x =
[ 2.29  2.28 -1.19 -5.05  0.10  2.68 -3.11  2.51 -3.72 -4.87 -3.41 -1.90
 -5.06 -3.08 -1.20  3.13]
x[0] -> 2.29
x[-12] -> 0.10
x[-11] -> 2.68
x[-2] -> -1.20
x[-1] -> 3.13
x[-5] -> -1.90
x[-10] -> -3.11
x[8] -> -3.72
x[-15] -> 2.28
x[-14] -> -1.19
x[12] -> -5.06

M = [-0.18  0.16 -0.11  0.05]
M[0]: -0.18
M[2]: -0.11
M[1]: 0.16
M[3]: 0.05

A =
[[-2.11 -2.77 -0.81  0.60  0.45]
 [-4.13  1.14  1.27 -0.93  1.41]
 [ 2.64  0.65 -1.51 -0.90  0.71]
 [-1.73 -0.88  1.85 -1.08  0.69]
 [ 0.84  1.70  3.90  0.21 -0.37]
 [-3.85  0.23  5.11 -0.39  2.92]
 [ 0.65 -1.65  2.65 -1.33 -0.17]
 [ 1.20  1.27 -1.61  0.86 -1.77]
 [-0.97 -0.55  1.41  1.49 -1.72]
 [ 0.44  2.04  1.39  0.98 -1.56]]
A[0,0] -> -2.11
A[:, 0] -> [-2.11, -4.13, 2.64, -1.73, 0.84, -3.85, 0.65, 1.20, -0.97, 0.44]
A[8,3] -> 1.49
A[:, 3] -> [0.60, -0.93, -0.90, -1.08, 0.21, -0.39, -1.33, 0.86, 1.49, 0.98]
A[1,0] -> -4.13
A[8,4] -> -1.72
A[9,1] -> 2.04
A[:, 1] -> [-2.77, 1.14, 0.65, -0.88, 1.70, 0.23, -1.65, 1.27, -0.55, 2.04]
A[4,2] -> 3.90
A[4,3] -> 0.21
A[5,0] -> -3.85
A[2,4] -> 0.71
A[8,0] -> -0.97
A[7,4] -> -1.77
A[7,0] -> 1.20
A[3] -> [-1.73, -0.88, 1.85, -1.08, 0.69]
A[9] -> [0.44, 2.04, 1.39, 0.98, -1.56]
A[3,4] -> 0.69
A[1] -> [-4.13, 1.14, 1.27, -0.93, 1.41]
A[1,1] -> 1.14
A[9,0] -> 0.44
A[6,1] -> -1.65
A[6] -> [0.65, -1.65, 2.65, -1.33, -0.17]
A[3,2] -> 1.85
A[7,2] -> -1.61
A[7,1] -> 1.27
A[6,0] -> 0.65
A[9,4] -> -1.56
A[6,2] -> 2.65
A[4,4] -> -0.37
